One vector is turned by the same rotation once a step. Each row is the vector after some number of steps, and that number follows the row.
The counts run from 0 to 349.
[115 137 171 164 149 155 119 109 143 113 129 105 123 163  85 103 163  98
 133 155 155 133 125  88 123 111  92 125 138  71 180 135] => 264
[132 122 127 110 178 140 101 126 121 105 167  80 104 150 103 135 166  99
 145 131 119 147 148  78 148  99 141 116 153  81 170 127] => 108
[112  99 160 103 143 134 116 140 126 136 120 106 203 120 207 122 124 112
 157 119 135 116 141 134 156 156 131 127 144 121 135 148] => 95
[138  84 125 165 162 114 132 129 150  81 143 109 180 135 136  76 121 142
 158  94 154  94 150 161 151 136 126 129 119 135 177 126] => 125
[166 182 146 123 115 118 129 108 130 107 120 110 165 119 133 104 144 144
 130 183 151 122 185 136 150 176 146 134 146 140  91 146] => 13
[159 148 130 183 131 144 118  94 127 160 149  89 112  95 150  94  93 101
 180 103 164 137 134 156 132 128 107 153 121 142 142 100] => 282
[149 139 159 124 192 143 139  93 139 143 157 105 119 111 131 142 129 139
 134 159 146 146 164  96 140 108 134 136 107  70 168 145] => 110
[104 145 113 112  69 138 156 129 126 165 128 135 138 152  65 152 117  78
 155 106 152 112 127 120 127 125 118  82 140 175 150 140] => 275
[138 156 170 136 129 152 128 136 142 181 105 123  97  77  91 117 114  92
 111 118 137 149 120 126  65 113 160  97 151  99 149 149] => 146
[158 119 135  94 124 101 111 186 141 129 114 142 135  83 152 110  91  97
 139 117 112 189 111 148 112 103 138 116 178 152 118 112] => 60
[175  94 100 150 179 161 143 100 112  85 117 103 149 126 129 119 134 106
 103 103  82 106 139 126 171 142 131 155  72 148 132 140] => 225
[162 131 122 139 152  91 153 167 145 100 101 125  91 106 107 150 101 131
 158 188 133 170 144 132 128 108 144  74 111 168 126 144] => 115
[103  84 167 129 151 127 146 149 114 137  83 145 156 175 132  86 125  96
 114 104 143 153 124 115 142  99 126 112 190 117 159 104] => 178
[115 136 109 104  99 159 123 129 102 132 122 125 196  86 134 149 147 142
 148 161 130 151 114 121 174 123  80 161 152 124 149 143] => 66
[154 113 158 186 141 113  99 113 170 104 155  97 131 114 134  87 115 100
 153 123 150 121 121 157 105 163  88 104 100 122 160 117] => 127
[137 140 139 159 109 123 187 136 155 134 126 120 171  73  99 122 104 112
 126 145 155 161  85 161 146  91 116 152  88 160 110 133] => 29
[184 129 153 133 174 130 155 154 159 124 106 111 120 120  94  88 114  95
 111 101 116 136 171 142  98 126 189 143 137 137 127 117] => 143
[173 130 108 145 153 109 171 122 109 128 135 148 129 127 115 147  88 135
 172 170 134  90 147 124 127 171 156  79 140 175 127  96] => 241
[170 111 140 114 162 126 134 104 128 140 165 150 167 130 124  94 107 165
 113 168 146 118 147 120 134 146  83 139 121 112 209 103] => 210
[173 116 125 152 141 130 151 120  75 137 142 127 116 107 129 115 149 133
  74 149 142 137 135 112 144 179 168 153  99 179 117  91] => 326
[128 168 166 157 164 160 136 165 111 144  95 157 106 120 139 139 150  77
 162 113  95 116 147 107 124 121 141  99  76 111 132  91] => 230
[113  84 134 122 122 124 119 161 172 127 140 137 104  71 157 154 126 107
  91 112 115 158  88 141 126 156 103  86 118 108 168 152] => 217
[111 115 119 138 140 129 119 105 121  95 123 132 169 156 128  96 108 128
 170 125 136  60 118 132 150 101 109  59 137 120 161 125] => 123
[105 124 171 124 112 115  97 116  89 117 120 122 190 133 188 109 157 106
 106 122 146 135 164  83 157 151 107 137 120 132 100 156] => 321
[136 170 102 153 125 173 150 145 155  84  62 156 115 125  93 134 169 135
 128 128  91 118 141 150 167 141 135  86 130 106 136 131] => 259
[ 91 119 147 166 110 143  80 134 108 156 106 135 114 103 159 120 151 120
 118  73 146 157 149 113 139 155  90 129 113 100 181 136] => 318
[103 108  88 146 137 141 146  89 106 141 113 110 160 159 123 118  98 110
 161  67 155  91 130 128 170 113 147  94 163 154 149 122] => 278
[113 122 114 149  98 150 116 105 132 109 111  88  79 144 127 145 169  79
 107 118 127 131 100 124 165 171 147  58 153 136 110 143] => 134
[135 130 161 180 137  99 115 122 104  96 114 120 173 150 155  80 134  86
 145  98 152 134 150  91 146 120 108 142 120 123  75 102] => 41
[117 124 131 128  84 122 173 143 136 155 140 136 141  93  60 142 133 106
  84 101 160 122 118 136 108 137 157  99  97 170 147 168] => 273
[132  92 145 121 154 101 175 119 185 117 127  98 143 129 112 118  98 144
 140 126 175 190 138 127 178 103 127 124 181 118 151 141] => 25
[108 133 113 136 124 139 151 166 112 134 124 135 123  83  78 140 139 146
 119 154 146 127 110 141 130  98 161  76  87 163 185 146] => 118
[190 118 133 135 155 105 141 144 150  98 165 134 112 121  72  78 122 120
 100 130 133 156 122 111 107 123 142 154 164 114 124  77] => 298
[179 117  92 115 151 111 134 151 120 120 175 149 131  94  95 124 119 133
 126 112 115  75 138 137 111 150 180  76 130 164 155 110] => 243
[118 132 139 101 106 122 128 126 119 138  93 110 171 113 113 133 101 122
 148 141 152 138 152 115 118 119 133  94 212 134 126 204] => 150
[154 164 177 110 179 105 154 130 139 120 145 112 148 118 139 123 110 106
 149 190 142 134 133  92 128  78 138 108 100 111  95 143] => 112
[155 116  98 120 143 124 138 180 130 134 170 136 120  92  93 138 128 141
 137 103 134 108 144 164 124 144 187  99 134 157 193  94] => 244
[158 168 125 121 111 139 135 149 146 136 158 140  88 132  48 108 160 117
 104 146 137 139 128 123 110 129 141 106 166 107 176  87] => 19
[154 127 118 143 140  98 138 154 141 106 110 138  81  90  92 132  99 131
 111 170 126 137 116 135 107 113 139  51 107 155 132 170] => 116
[151 122 116 160 147 130 115  88 157  95 145  56 116  82 156 114 114 115
 146 177 133 144  80 157 151 128 118 107 128 127 117 145] => 253
[148 192 146 154 108 118 124 161 132 141 109 126 151  72 180 103 129 108
 150  83 129 151 159 162 138 129 153 123 126 153  86  93] => 285
